Here are some points:
[-1.04 -1.15 -1.30 -0.31  0.10 -0.35 -0.83 -1.85 -1.54 -1.63 -1.07 -0.68  0.96  0.63  1.13  0.27  1.66  0.17  0.73]
[ 0.79  0.71  0.71 -0.58  0.27  0.38  0.39  2.23  1.73  1.52  1.21 -1.21  0.14 -1.11 -1.04 -0.51  0.46  1.24  0.27]
[-0.13 -0.25 -0.37  0.23  0.33  1.02  0.86  1.01  0.24  0.22 -0.25 -2.10  0.47 -0.15  0.29 -0.45  1.02  0.64 -0.09]
[ 2.30  0.04  0.30 -0.55 -0.26  1.02  2.39  3.90  1.73  1.04  2.27  2.79 -1.59 -1.88 -0.98  2.34  0.01  2.62  3.19]
[-0.93 -0.06 -0.28 -0.16 -0.15 -0.33 -0.61 -1.36 -0.65  0.04 -0.22 -0.07  0.14 -0.57  0.34 -0.85  0.30  0.42  1.15]
[ 0.44  0.70  0.83 -0.05 -0.08 -0.08  0.35  0.97  0.72  0.93  0.80  1.22  0.84  0.36 -0.75 -2.38 -0.21  1.07  0.61]
[ 0.55  0.01 -0.03  0.70 -0.31 -0.42  0.40  0.03 -0.18  0.01  0.04  0.35  0.22 -0.23 -0.07 -2.80 -1.55 -0.91 -1.67]
[-0.52 -1.70 -2.38 -1.09 -1.02 -1.41 -1.44 -2.28 -2.04 -1.61 -0.77  0.12 -1.04 -1.03  1.30  1.50 -0.64  0.86  1.30]
[ 1.39  3.60  2.53  2.91  1.39  1.34  1.57  0.83  3.15  2.36  1.11  1.36  1.70  0.90 -0.65 -3.81 -2.48 -4.63 -5.64]
[ 0.30  0.45 -0.38  0.62 -0.82 -1.19  0.14 -0.71 -0.49 -1.08 -0.68  0.32 -0.77  0.51 -0.15 -1.21 -1.52 -1.16 -0.28]
[ 3.41  1.80  2.14 -0.39  0.17  0.83  2.76  6.46  4.62  3.94  3.73 -1.26 -0.58 -2.21 -3.33 -0.35 -0.22  1.99  1.29]
[ 0.28 -0.90 -0.75 -0.99 -0.20 -0.41 -0.22 -0.14 -0.79 -0.09  0.64 -0.87 -0.42  0.86  0.28  0.03 -0.04  0.76 -0.12]
[-0.37 -0.83 -0.58 -0.64 -0.03 -0.18 -0.85 -1.55 -1.08 -1.05 -0.29  1.00 -0.68  0.50  0.37 -0.87  0.09  0.49  0.57]
[ 1.00  1.26  1.14  1.44  0.92  1.41  2.07  2.40  2.69  1.89  1.25 -0.42  0.47 -1.43 -0.46  0.61 -1.24 -1.27 -1.66]
[-0.57 -0.72 -1.00 -0.28  0.17  0.08 -0.30 -0.21 -0.46 -0.95 -0.77 -0.48 -0.80  1.66  0.71  1.82 -0.02  0.40  0.05]
[-1.39 -0.04  0.41  0.69  1.55  1.26 -0.06 -1.11 -0.58 -1.05 -1.03  0.32  0.46  2.20  0.52  0.25  0.23 -0.41 -1.49]
[ 0.53  1.18  0.09  1.23  0.05 -0.33  0.43 -0.34  0.11 -0.44 -0.48  2.55 -0.33 -0.01 -0.03 -2.28 -2.11 -1.69 -0.54]
[-0.82  0.23  0.76  0.71  0.62  0.69  0.04 -0.43 -0.14 -0.42 -1.00 -1.57  0.17  0.54  0.01  0.60 -0.26 -0.24  0.31]
[-0.32 -1.92 -1.61 -1.03 -1.37 -1.64 -1.32 -1.20 -1.46 -2.01 -0.51 -1.22  0.28  0.50  0.54 -0.25 -0.16  0.66  0.83]
[ 0.21  0.11 -0.42  0.12 -0.25 -0.52  0.06 -0.50 -0.28 -0.60 -0.39 -0.48  0.95  0.90  0.18 -0.37 -1.98 -0.88  0.58]
[ 1.28  0.66  0.24  0.39 -0.98 -1.50  0.13  0.98  0.59  0.02  0.81  0.77 -0.51 -0.28 -0.47 -2.96 -2.05 -1.67 -1.35]
[-0.50 -1.45 -1.53 -1.06 -0.42 -0.91 -1.08 -1.81 -1.70 -1.28 -0.73  0.51 -0.85 -0.10  0.78 -0.29  2.04  0.75  1.77]
[ 0.85  0.93  1.27  0.84  0.21  0.04  1.11  1.99  1.73  1.47  1.18  0.61  0.72  0.01 -0.84 -0.64 -0.83  0.17  0.43]
[-0.37  0.72  0.40  0.06 -0.17  0.18 -0.40  0.09  0.09  0.28  0.18  0.15  0.03  0.91 -0.50 -2.02  0.79  0.32 -0.65]
[ 0.56  0.77  1.08  0.55  1.09  1.27  1.10  1.36  0.97  0.80  0.78 -1.40 -0.48 -0.25 -0.66  0.92  0.82  0.01 -0.20]
Then 16 other points, each followed by its number:
[-1.01  0.35  0.11  0.01 -0.43 -0.67 -1.20 -1.54  0.09  0.60 -0.50 -1.28  0.53 -0.17  0.04  1.08  1.49 -0.43  0.13] 0
[ 0.48  0.85  1.41  0.03  1.06  1.41  1.02  2.44  1.80  1.11  0.90 -1.01 -0.15 -0.02 -1.28  2.19  0.95  1.00  0.37] 1
[ 0.94  0.49  0.41  0.00 -0.12  0.13  1.53  1.43  1.20  1.01  1.06 -0.59  0.17 -0.49 -0.84 -1.33  0.54  1.55  0.99] 2
[-0.62 -0.96 -0.36 -0.26  0.67  0.80 -0.44 -0.46 -1.01 -0.33 -0.23 -1.61  0.26 -0.59  0.46 -0.70  0.06  0.59  2.14] 3
[ 0.27 -0.98 -1.27 -1.23 -1.59 -1.39 -0.57  0.15 -0.32  0.22  0.53  1.18 -0.09 -2.76 -0.71 -0.27  0.40  1.08  1.75] 4
[-0.81 -0.59 -0.32 -0.21 -0.08 -0.08 -0.93 -1.68 -1.19 -1.08 -0.85 -1.63 -0.31  1.70  0.53  2.09  0.57 -0.30 -1.67] 5
[-1.88 -1.01 -0.30 -0.56  0.22  0.13 -0.29 -1.12 -1.76 -1.71 -1.77 -0.44  1.35  1.19  1.07 -0.14  0.95  0.77  1.65] 6
[ 0.48  0.37  0.57  0.45  1.48  1.58  0.96  1.30  0.81  1.02  0.77  0.72  2.85 -0.02 -0.78  1.41 -0.11  0.11  0.57] 7
[ 0.21  1.13  0.79  1.29  0.40  0.26  0.64 -0.50  1.14  0.83  0.17  0.77 -0.79  0.49  0.07 -2.02 -0.51 -2.44 -2.27] 8
[ 0.01  0.42 -0.45  0.02 -0.19 -0.33 -0.65 -0.35 -0.05  0.41  0.17 -0.05 -2.83 -0.60  0.13 -0.68 -0.65 -0.95 -0.45] 9
[-0.22 -0.65  0.30 -0.54  0.52  0.71 -0.41 -0.65 -0.48 -0.23 -0.15 -2.46  1.07 -1.13  0.32  0.87  1.03  0.78  0.02] 10
[-0.31 -0.77 -1.22 -0.73 -0.71 -0.67 -1.03 -1.33 -1.24 -0.83 -0.30 -0.10 -1.84  0.44  0.58 -0.41  0.35  0.47  0.53] 11
[ 0.01  0.38  0.37  0.14  0.35  0.85 -0.03  0.17  0.46  0.84  0.53  1.08  1.14 -0.51 -0.54 -0.71  1.35  1.18  1.66] 12
[ 0.13  1.84  1.58  2.30  1.53  1.35  1.28 -0.24  0.75  0.63 -0.81  1.45  2.34  1.05  0.52 -4.69 -1.01 -2.85 -2.72] 13
[ 1.25  0.43  0.07  0.19 -0.37 -0.16  0.68  0.72  0.84  0.61  0.72  1.16 -1.00  0.12 -0.16 -2.80 -0.83 -1.10 -0.20] 14
[ 0.50  0.35  0.23 -0.50 -1.01 -0.75 -0.06  0.73  1.08  0.66  0.70  0.59 -0.11 -1.77 -0.42 -2.27  0.40  0.31  0.34] 15
Which three of these numbered points are nearest to each point below, ignoring the direction in which the first points spread most? Their numbers follow each, nearest first.
[-0.04 -1.18 -1.41 -0.77 -0.82 -0.63 -0.14 -0.72 -0.92 -1.14 -0.06 -0.96 -1.75  0.49  0.40  1.24  1.07  0.51  0.14] > 11 2 1
[ 1.24 -0.46 -0.79 -1.55 -1.22 -0.53  0.33  1.77  1.21  1.70  1.82  1.20 -2.26 -2.90 -1.28  1.54  0.93  1.53  2.50] > 4 11 2
[-0.60  0.54  0.98  1.00  1.27  0.98 -0.38 -0.73 -0.68 -0.77 -1.00 -1.64  0.77  0.97  0.45  1.64  0.18 -0.56 -2.26] > 5 10 0
[-0.89  0.35  0.95  0.32  0.81  0.17 -0.12 -0.94 -0.25 -0.78 -0.70 -0.82  0.79  1.10  0.31 -0.16  0.41 -0.33  0.81] > 6 0 3
[-1.26 -0.22  0.39  0.56  1.46  1.20 -0.10 -0.69 -0.69 -0.79 -0.82  0.37  1.90  0.20  0.82  2.65  0.28 -0.05  0.23] > 7 6 1
[ 0.13 -0.97 -0.54 -0.97 -0.70 -0.63 -0.52 -0.10 -0.78 -0.25  0.17 -1.22 -0.32 -0.24 -0.29  0.48  0.56  1.04  1.48] > 2 11 3
[-0.54 -0.71 -0.02 -0.22 -0.08  0.04 -0.17 -0.67 -0.70  0.41 -0.07  0.12 -1.23 -2.14  0.14  0.63 -0.96  0.19 -1.19] > 9 11 15
[ 0.71  0.12 -0.03  0.22 -1.09 -0.91 -0.02  0.56  0.71  0.32  0.29  1.17  0.04  0.45  0.02 -1.58 -1.41 -1.31 -0.74] > 14 11 8
[ 1.00  1.72  1.76  1.73  0.86  1.08  1.57  1.16  1.52  1.46  0.47  0.60 -0.94  0.99 -0.06 -0.85 -2.35 -2.53 -2.33] > 8 9 14
[-0.31  0.15  0.44  0.19  0.05  0.08 -0.07 -0.38  0.21 -0.10  0.29  1.18  0.70  1.42 -0.35 -1.59  0.85  0.86  1.88] > 12 6 2
[-0.76  0.78  1.10  0.94  1.20  0.64  0.47  0.00 -0.03 -1.25 -0.97 -0.05  0.03  0.75 -0.12 -1.24  0.15 -0.84  0.37] > 6 8 3
[-0.36  0.55 -0.05  0.57  0.32  0.78  0.11 -0.12  0.51  1.05  0.01  0.87  1.49  0.80  0.23 -0.80 -0.89 -1.70 -3.00] > 8 5 14
[-1.37  0.40  1.54 -0.72  0.36  0.34 -0.77  1.16  0.92  0.60 -0.87 -1.57 -2.78 -0.57 -1.00  3.76  0.98  0.64  1.48] > 1 0 5
[-0.12 -0.59 -1.03 -0.69 -0.44 -0.57 -0.76 -1.28 -0.67 -0.01 -0.14  1.57 -1.53 -0.67  0.23 -0.34 -0.51 -0.09 -2.10] > 9 11 14
[ 1.25 -0.15  0.02 -0.55 -0.80 -0.36  0.38  1.12  0.83  1.03  1.24  0.92 -0.28 -1.73 -0.76 -0.18 -1.52  0.24  1.00] > 4 11 15
[-0.38 -0.06 -0.14 -0.10  0.40  0.49 -0.22 -0.01 -0.25  0.21  0.02  1.09  1.94  1.76  0.04  1.92  1.08  0.89  1.60] > 7 12 6
[ 0.56  0.91  0.21  0.47  0.04 -0.39 -0.25 -0.55  0.38  0.31  0.19 -0.14 -0.94 -0.77 -0.14 -4.12 -1.38 -1.68  0.22] > 14 8 9
[-0.44 -0.94 -1.01 -0.68 -0.88 -0.46 -0.69 -0.62 -0.83 -0.95 -0.54 -0.77  0.02 -1.30  0.62  1.00  1.12  0.62  0.47] > 10 2 11
[-0.26 -0.59 -0.85 -0.41 -0.36 -0.39 -0.42 -0.24 -0.44 -0.49 -0.34 -1.04 -0.83  1.14  0.56  0.00  0.38  0.65 -0.51] > 11 5 2
[-0.43  1.51  2.03  1.24  1.32  0.75  0.28  0.31  0.35 -0.51 -0.83 -0.88  0.96  1.57  0.36  1.07 -1.82 -1.02 -1.61] > 5 6 8
[-0.44 -0.50 -0.62  0.10 -1.11 -1.16 -0.63 -1.30 -1.18 -1.69 -0.82  0.92 -0.21  0.32 -0.10 -3.95 -1.05  0.03  0.07] > 14 15 11
[ 0.73 -0.55 -0.17 -1.01 -0.71 -0.73 -0.19  0.91  0.78  1.31  1.03  1.08 -2.29 -1.20 -0.34  1.46  0.36  1.25  1.95] > 4 11 2
[-0.55 -1.57 -1.58 -0.75 -0.64 -0.64 -1.23 -1.84 -2.21 -2.01 -1.09 -1.27 -1.06  1.53  1.14  0.88  0.03  0.37  1.32] > 11 2 3
[ 0.03  0.21  0.02 -0.35 -0.71 -0.52 -0.08 -0.15 -0.23  0.26  0.12 -0.53 -0.50 -2.01 -0.19 -2.33  1.01  0.83 -0.12] > 15 2 11
[-0.80  0.65  0.04  0.35  0.23 -0.09 -0.20 -0.90 -0.39 -0.01 -0.86  0.78  0.74 -0.29 -0.22  0.00  0.70 -0.26 -0.84] > 0 6 12
[-0.67 -0.23  0.18 -0.04  0.57  0.57 -0.43 -0.74 -0.83 -0.55 -0.06 -0.05  1.07  0.80  0.33  2.46  1.15  0.42 -1.66] > 5 1 7
[-1.26 -0.82 -0.22  0.16  0.49  0.44 -1.08 -1.16 -1.60 -1.79 -1.09 -0.86  2.05  1.47  0.95  2.33  0.82  0.23  0.32] > 7 6 1
[ 0.52 -1.12 -1.13 -0.89 -0.42 -0.51 -0.56 -0.08 -1.00 -0.05 -0.04 -0.68 -0.18 -0.75  0.58  1.38  0.74  0.88  1.59] > 2 11 3
[ 0.99  0.88  1.21  0.61  1.00  1.33  2.13  2.06  1.87  1.53  0.83  1.56  0.17  0.73 -0.42  1.21 -0.82 -0.74 -1.09] > 7 5 6
[-1.19 -0.50  0.00 -0.01  0.64  0.83 -0.58 -0.64 -0.74 -1.51 -0.99 -1.80  1.55  1.41  0.77  1.54 -0.39  0.25 -1.38] > 5 10 6
[-0.21 -0.13  0.39 -0.21 -1.62 -1.75 -0.30  0.13  0.21  0.20  0.29 -0.45  0.77 -1.34  0.05 -2.42 -0.79 -0.40 -0.54] > 15 14 11
[-0.08  0.24  0.17 -0.04 -0.62 -1.02 -0.83 -0.91 -0.14 -0.81  0.20  1.65 -0.35  0.71 -0.10 -1.78 -0.42 -0.87  0.44] > 14 11 15
[ 2.95  4.21  3.43  3.07  2.40  2.76  3.88  4.39  5.53  4.61  2.14  0.86  0.16 -0.53 -1.41 -0.09 -1.63 -3.52 -3.81] > 8 5 0
[-0.58 -0.49 -0.87 -0.42 -0.10 -0.76 -1.45 -1.89 -1.20 -0.09 -0.64 -0.26 -1.29 -1.71  0.28  1.38  1.40 -0.32 -0.12] > 0 9 11
